In the rows, 128 means zero.
Named turns come first, each shown by rows before and after it. Which turns, in which order, take the first row of each pair that follows to the second? Write the first one first, as in the answered first pair.
Q378 (before => after):
112 129 130 111  94  81 139 114 156 123 123  88 112 123 => 118 112 162 161  85 108  98 122 134 148 135 129 108 113
118 131 141 132 128 146 134  99 140 122 124  78 173 129 => 125 124 158 166 127 168 112 122 112 143 125 105 162 131
125 141 127  75 106 117 119 154 164 127 147 119  81 104 => 133 130 146 105  96 128  93 151 159 135 157 139  82  91
135 146 129 146  68  77 117 146 122 126 111 106  92 151 => 131 146 128 148  63  80 115 137 130 126 121 106  97 145
Q623 (before => after):
113 118 137 159 133 136 121 149 138 135 127 149 133 103 => 104 119 133 141 125 117 140 142 159 130 123 117 129  99
132 126 127 160 121 151 126 138  97 127 127 166 129 155 => 109  99 141 121 143 176 142 134 133 130 146 135 115 111
129 107 121 110 177 171 132  99 135 134 163 150 163 117 => 116 123 102  94 134 118 171  83 148 112 147  89 154 126
Q733 (before => after):
 90  97 153 139  91 117 163  90 152 136 138  62 138  90 =>  83 108 135 126 119 126 197 130 123 142 103  53 123 125
103 121 138 121 154 136 169 138 126 145 109  88 122 140 => 116 130 119 105 182 146 162 121 127 132 117 117 147 144
147 147 122 133 145 156 127 105  95 134 165 133 163 154 => 143 134 140 147 117 146 112  93 107 135 181 126 156 134
Q125 (before => after):
120 136 122 101 111 110 155 153 142 122 119  92  96 137 => 127 145 120 111  95  92 147 138 146 113 121  98 105 142
113 105 183 143 153 157  85 175 109 144 155 106 111 109 => 111 123 132  98 206 151 141 165 104 118 120  83 138 148
154 103 174 170 136 137  81  56 154 122 175 187 156  79 => 126  85 181 132 203 194 116 111 140 147 165 175 128  72
117 112 130 118 170 145 165 110 120 108 142 145 169 128 => 130 123 131 142 135 118 143  86 126  98 150 151 179 129
Q961 (before => after):
107 145 100  99 109 107 117 152 104 117 106 198 125 138 => 107 146  93 104 111  99 137 143  97 114  90 178 131 154
111 128 116 137 124 129 155 124 127 158  98 149 138 166 => 116 124 123 152 105 123 150 102 136 157 103 148 151 161
162 140 100 115 125 114 103 108 137 130 136 140 132 116 => 157 142  95 108 137 120 107 125 131 133 136 145 126 119
149 144 113 105 149 131 109 175 125 132 139 186 117 138 => 139 148 103 108 161 125 150 166 101 126 108 154 125 166
Pairs:
Each pair is 2 to 3 turns apart.
171 136 128 110  83 110  92 158 160 105 161 129  97  53 => 177 173  96 118 122 111 121 208  93 111 108 152  91 125
Q733 Q623 Q733
170 100 114 106 169 152 129 124 149 138 164 157 146  93 => 157  98 115  94 175 157 145 147 139 146 158 143 127  96
Q961 Q733 Q961
140 123 140 134 139 144 122 102 150 128 145 133 159 116 => 127 127 144 138 109 112 144 108 153 128 128  93 133 121
Q623 Q733
115  97 176 128  91 132  98 143 139 155 161 106  89  85 => 100 114 149 136 113 121 165 163  96 152 100  66  96 138
Q733 Q961
159 158 120  96 112 117 122 116 161  97 139 136 142 143 => 145 136 152  95 100 136 111 148 166 125 156 129 102 113
Q961 Q733 Q125
120 141  96 114 114 110 125 134 140 135 137 101 106 133 => 136 133 105 132 117 126  95 108 148 136 156 136 133 117
Q733 Q733 Q378
119 127 128 139 163 153 119  72 140 115 176 156 176 114 =>  94 104 165 154 132 158 122 103 146 141 183 125 135  88
Q125 Q125 Q733
131 135 118  87 115 120 109 129 168 114 148 150 123 110 => 130 138 104  79 137 121 131 122 158 104 132 141 139 123
Q961 Q961 Q733
139 118 114  95 128  43 131  77 142  77 116  97 164 161 => 147  87 149  92 151 102  59  84 162 102 171 165 160 107
Q961 Q623 Q623
100 106 150 174  97 116 135  98 148 103 106  89 108 144 =>  96  89 171 166 104 143 116 119 150 120 122 100  87 124
Q125 Q961
139 142 105 135 149 121 138  70 121 123 110 141 167 145 => 139 121 139 159 129 130 111  66 130 141 137 147 159 116
Q733 Q623
114 114 148 111 108 140 122 141 156 153 141 114 103 101 => 117 143 120 121 105 115 141 160 121 144 104 107 101 152
Q733 Q623
139 122 125 161 150 151 119  96 124 127 119 134 171 124 => 140 123 124 144 163 167 100 128 125 137 134 160 149 114
Q961 Q961
111  91 166 111 178 180 115 150 144 155 162 156 131  81 => 139 164 116 175  96  70 123 133  90 124 101 150 145 181
Q623 Q623
118 161  89  99 115 106  97 104 166 143 128 128 135 145 => 112 144 126 126 108 129  69 136 154 172 143 143 111 124
Q623 Q125 Q733
109 139 115 113 131 111 161 145 117 118 101  90 119 157 => 131 137 128 156  92  91 113  94 131 109 127 119 146 140
Q125 Q733 Q378
 98 105 121 130 145 163 169 139 130 125 114  59 116 124 => 129 111 137 208  94 137 119 105 110 127 117  99 144 135
Q623 Q378 Q378
165 142  94 118 167 145 102 127 105 103 117 196 164 157 => 133 111 104  80 199 168 160 109 139 103 118 129 166 124
Q961 Q623 Q961
130 108 144 125 120 152 168 170  94 175 164 111 109 101 => 147 147  92 120  92  91 181 117 104 126 142  93 147 141
Q733 Q623 Q125
 97 111 148 123 110 131 163 160 147 138 130  74  87 112 => 123 110 156 176 133 172 112 163 103 151 131 158 114 124
Q961 Q623 Q623
128 141 140 125  81 101 105 146 144 132 142 130  92 116 => 117 150 106  80 136 115 154 155 135 121 115 109 102 141
Q125 Q125
 70  97 138 111 188 170 182 128 140 129 130 126 130 119 => 110 125 120 181 144 119 153  65 120 106 116 157 185 157
Q961 Q125 Q623
 94 129 119 152 151 119 160  78  67 118  81  86 168 165 =>  95  84 183 183 116 148  93  84 100 146 141 115 142  92
Q961 Q125
115 118 129 146  99 109 153  93 133 111 120  94 144 127 => 124 109 146 176  96 119 140 102 118 126 123 111 141 127
Q733 Q378
131 157  96  85 128 106 136 139 133 116 115 127 131 148 => 121 138 102  83 159 134 156 139 131 124 112 129 140 138
Q623 Q623 Q961
122 141 152 116  80 116  73 195 100 157 149 125  58 131 => 146 181 108 121  54  62  80 136 104 113 133 119 108 163
Q125 Q125 Q125
143 159 110 163  56  62  95 123 155 109 148 152 123 152 =>  93 109 150 108  99 116 148 182 176 147 156  91  62 105
Q623 Q623 Q733
108 133 164 132  74 133  92 175 112 160 157 160  70 113 =>  90 146 133 138 102 120 171 177  77 152  99 104  85 167
Q961 Q961
138 132 115 117 122 122 139  90 143 104 125 102 151 127 => 149 136 134 158  86 115  99 118 119 125 128 129 126 137
Q961 Q733 Q623
133  97 175 136  87 121  73 142 176 123 175 136 125  92 => 129 125 112  71 119  93 137 104 192  80 143  93 156 123
Q378 Q125 Q378
120 124 110  94 122 130 112 164 172 132 158 119  80 110 => 123 105 141 154 118 153  90 174 141 160 157 137  84 109
Q961 Q378 Q378
132  86 132 127 148 173  94 126 111 139 126 203 151 127 => 125 103  87  72 171 150 147 109 131 111 108 165 165 145
Q125 Q378
125 140 121 131 104 100 157 109 133 112 120 106 126 133 => 134 134 136 123  98 113 114 126 148 119 149 144 109 109
Q961 Q961
126 103 130 101 165 159 159 131 143 138 131  93 124 102 => 144 124 107 106 150 128 150  90 148 110 128 103 161 122
Q733 Q125
138 137 112 138 133 115 146  88 133 113 119 109 168 138 => 148 129 121 150 148 142 110 101 127 128 135 157 171 125
Q623 Q961
136 135 119 174 139 142 106 134  90 136 126 180 132 133 => 136 151 108 180 118 113 120 127  89 123 110 161 130 150
Q623 Q623 Q623
119 138 112 107 118 103 159 132 137 115 109  93 122 130 => 134 129 140 161  84 105 107 134 126 130 130 132 117 117
Q125 Q378
112 118 126 116 102 107 152  93 145 130 115  75 129 127 => 140 134 124 156  80 100 101  97 124 133 124 136 135 141
Q961 Q623
126 109 144 150 160 175 118 118 136 127 146 139 154 119 => 126 112 150 166 119 137 114  94 149 119 148 116 151 115
Q125 Q125 Q733
139 121 124 151 117 135 111 137  91 129 123 136 150 149 => 132 117 114 129 148 144 133 127  99 123 116 129 163 150
Q378 Q623 Q961
 91 120 109 117 131  99 168 166 125 131  58 123 122 165 => 120 103 135 158 143 142  98 157 117 150  96 204 143 141
Q125 Q623
118 122 170 182 114 140 112 101 100 136 121 108  98 110 => 129 139 132 172 155 145 133  84  84 118  94 126 135 144
Q733 Q733 Q961
167 134 125 102 112 102  35 123 144 113 176 195 117  99 => 155 152 107  84  73  56  68 105 161  93 161 133 109 115
Q623 Q623
128 128  89 136 124 112 153 130  99 142  80 172 154 156 =>  97 102 107  85 131 120 186 125 147 141 102 114 136 112
Q623 Q623
141 136 117 124 135 141  87 155 101 137 123 188 124 149 => 113 107 153 110 100 131  97 141 157 140 155 126  95  90
Q733 Q733 Q623
114 117 108 113 131 132 148 147 147 121 110  97  84 125 => 134 138 107 153 103 111 118 146 119 117 100 128  93 153
Q623 Q125
130 157 121 103  89 115 121 108 172 102 193 132 113 102 => 134 172 120 136  57  94 122 135 135 113 171 123  90 134
Q623 Q733
137 169 101 163 100 113 124 154 118 113 113 126  92 148 => 139 172  94 148 136 139 123 164 112 114 111 154 101 150
Q125 Q733
120 123 117  45 116 121 116  90 210 116 170 120 117  61 => 125 101 131  69 185 194  99 122 161 150 164 178 133  70
Q378 Q125 Q733
108 148 121 142 143 143 156 178 121 147  88 115 128 142 => 116 149 106 157 141 136 157 127 127 130  87 114 171 146
Q961 Q733
156 161 118 122  77  78  92 113 152  90 142 152 134 100 => 151 169 115 120  88  88  94 171 119 111 118 165  95 125
Q378 Q378 Q125
114 110 120 126 133  93 159  90 164  97 110 115 153 125 => 140 117 130 170 122 105  99 113 135 111 116 184 149 137
Q733 Q623 Q961
149 125 151 160  98 129  80  89 136 132 148 161 154 104 => 138 124 146 142 147 166  95 159 100 157 129 180 121 132
Q623 Q378 Q733
108 102 144 150 114 114 137 177  68 145 102 127 104 146 => 138 124 100 142 133 105 122 134  70 118 102 171 152 171
Q733 Q125
113 129 111  78 144 142 149 166 144 147 123 103  88 129 => 114 118 117 126 108 109 167  94 154 129 117  71 128 128
Q961 Q961
125 145 127 106 143  90 191 144 114 133  71  59 151 162 => 168 159 135 173 128  98 117 136  74 143  81 154 176 173
Q623 Q125
131 128 124 122 137 143 114 168 113 148 145 157 108 129 => 113 122 123 110 154 146 154 165 111 144 126 121 111 138
Q961 Q623
141 119 122 117 133 151  62 120 177 120 184 168 131 106 =>  98 109 123  84 161 169 136 180 160 137 148  98  87 123
Q733 Q125
 94 132 111  93 152 146 156 154 122 125 109  89  94 132 => 118 156  79  89 158 124 148 121 121  98 105 112 134 152
Q733 Q623
114 125 125 110 143 137 163 131 129 122 116 100 130 133 => 132 125 146 158  99 122 109 117 127 128 140 134 133 121
Q125 Q125 Q623
134 141 119 181 100 101 136 107 104 127  84 131 147 167 =>  99  94 137 109 142 145 164  95 173 130 124  87 136  98
Q733 Q623 Q623
110 121 172 130 155 171 126 177 114 150 153 135 108 104 => 140 171 108 135 126  96 138  97 124  89 129 129 175 155
Q125 Q125
141 128 129  95 145 122 135 186 130 142 140 125 105 117 => 149 149 117 106 115  79 139 162 129 124 132 113 115 138
Q623 Q125
143 143 108  97 123 104 121 132 151 119 147 134 140 112 => 148 133 122 117 119 115 101 135 147 126 156 152 141 101
Q961 Q378
110 113 132 121 133 129 155 131 137 123 128  93 121 122 => 125 131 110 109 156 132 151 136 127 115 112 120 133 147
Q623 Q623 Q378
130  96 170 170 113 153  68 150 123 151 143 149  96  96 => 133 142  76 104 178 124 153 111 120  96  87 118 162 164
Q125 Q125
136 147 153 132 101 147  82 147 136 127 157 179 113 114 => 133 174 110  97 143 143 133 161 111 116 113 160 120 162
Q961 Q125
159 142 130 141  91 112  72 126 129 123 155 187 129 117 => 153 144 127 119 112 127  78 164 125 135 150 192 107 121
Q961 Q733
150 145 138 154  89 122  96 127 139 126 159 144 103 129 => 119 146 115 106 133 136 168 140 145 118 131  86 102 137
Q125 Q378 Q961
 96 141  76 109 153 107 147  61 127 103 127 106 158 113 => 111 132 116 164 106 103  83  60 121 123 155 149 142  89
Q125 Q623
133  82 175 191 112 128  83  93 133 123 148 125 120  98 => 113  97 123 125 203 152 176 126 106 114  94  91 127 146
Q961 Q125 Q961
109 113 131 116 159 157 157 163 109 150 122 112 105 126 => 130 126 117 145 106  97 144  81 133 114 127  97 156 131
Q125 Q961 Q733
128 174 134 145  69  69 116 164  91 108 100 139 113 203 => 125 168 127 150 106  90 136 158  72 110  83 144 139 217
Q125 Q733 Q961
136 120 142  97 157 156 135 154 131 135 132 144 115 104 => 141 129 130  96 124 119 134 104 162 111 137 119 136  98
Q378 Q125 Q733
134 163  93 115 135 117 138 115 128 113 121 132 142 153 => 120 135 146 145  94 125 117 150 126 149 141 118  92 117
Q733 Q125 Q733
 93 133 147 141 115 153 113 178 107 152 136 121 101 134 => 102 143 116 151 144 145 148 118  97 127 106 115 167 165
Q961 Q733 Q961
104 151 125 141 154 155 127 155 105 140  96 112 101 138 => 119 158 106 144 169 151 129 112 110 122  97 129 146 144
Q733 Q961
121 136 107  89 115 112 133 166 119 125 114 136 106 160 => 131 128 119 126 138 142 115 152  96 138 114 174 132 161
Q961 Q623
115 154 118 161  67  39 162 119 115 108  88  73 116 167 => 122 112 179 211  82 117  80 169  86 166 130 160  89 123
Q125 Q623
 96 121 134  82 139 132  99 165 116 150 126 126  70 129 =>  90 122 119  73 126 102 137 114 138 125 117  71  98 129
Q378 Q961 Q961
117 142 109 114 129 115 144 149 108 123 104 109 117 119 => 117 131 123 108 151 146 130 156 103 133 118 131 120 106
Q623 Q623
146 144 125 158 115 114 107 112 110 118 119 148 144 146 => 131 114 146 117 137 153 103 123 141 131 151 144 128  97
Q961 Q623
143 126 131 127 166 167  75 160 116 145 143 202 137 122 => 152 126 122 127 172 162  81 122 128 132 146 198 167 118
Q961 Q733
121 128 126 111 158 147 114 145 127 153 129 177 133 148 => 120 148 106 122 124  96 147 124 123 133 105 132 136 177
Q623 Q961 Q623
140 159 122 149  97 101 104  79 127 115 132 135 147  95 => 114 140 148 136  88 111 125 110 135 134 131  98  98  74
Q125 Q623
144 157 120 143 121 137  85 193 107 129 119 162  80 137 => 159 153 105 126 140 148  68 147 133 110 143 191 126 122
Q733 Q125 Q733
142 120 137 170 153 160 111 111 114 122 115 172 147 146 => 115 106 132 115 155 143 166  89 163 106 115  94 138 123
Q623 Q733 Q125
103 130 110  93 203 143 203 140 101 133  66  70 138 169 => 130  94 182 159 175 197  80 173  90 182 137 174 117 110
Q378 Q961 Q378
120 141 111 137 131 131 212  96 124 103  69  85 158 189 => 137 156 115 174  99 112 177 106 108 107  67 119 152 206
Q125 Q733 Q733
108 147 117 127 152 136 137 122 141 128  95  92 158  99 => 109 132 139 142 140 143 117 120 152 143 112 103 153  75
Q961 Q125 Q125
125 101 145 110 147 141 152 116 164 116 146  97 113 100 => 149 122 151 175  91 107 103 119 129 125 142 139 114 128
Q125 Q623 Q125
160 137 144 141 155 146 114  95 159 117 136 183 167 101 => 125 125 166 129 105 113 153 107 185 117 132  98 119  78
Q623 Q733
147 165 126 136  34  55  74 139 139 143 121 182  87 123 => 150 185  83  80  61  39 112 114 159 109 112 161 109 132
Q378 Q733 Q378
122 125 111  48 134 101 163 134 168 104 136  84  93 122 => 134 125 126  89  85  69 140  96 180  99 147  86 107 110
Q961 Q125
100 133 159 168 116 125 149 162  94 141 102 100 104 145 => 128 164 108 150 122  94 143  98 115  95 104 121 163 162
Q733 Q125 Q378
136 134 120 147 111 117 159 113 120 126 122 106 167 145 => 134 127 116 119 159 155 157 134 116 135 127 132 166 136
Q623 Q378 Q623
131 129 117 138 143 159 101 109 107 103 151 169 159 114 => 107 114 142 135  87 134 111 103 136 106 162 108 128  88
Q733 Q623
141 134 102  75 178 146 164 145 162  92 135 128 152 144 => 160 129 140 112 116 130  83 148 176 107 177 172 131 108
Q125 Q961 Q125
122 128 150 155 132 160  60 136 135 149 157 224 112 123 =>  85 123 133 104 190 188 145 184 115 159 119 170  87 147
Q733 Q125
123 128 125 120  92 128  88 108 135 136 154 137  98  96 => 128 137 116 133  89 117  83 107 121 132 144 148 101 110
Q623 Q623
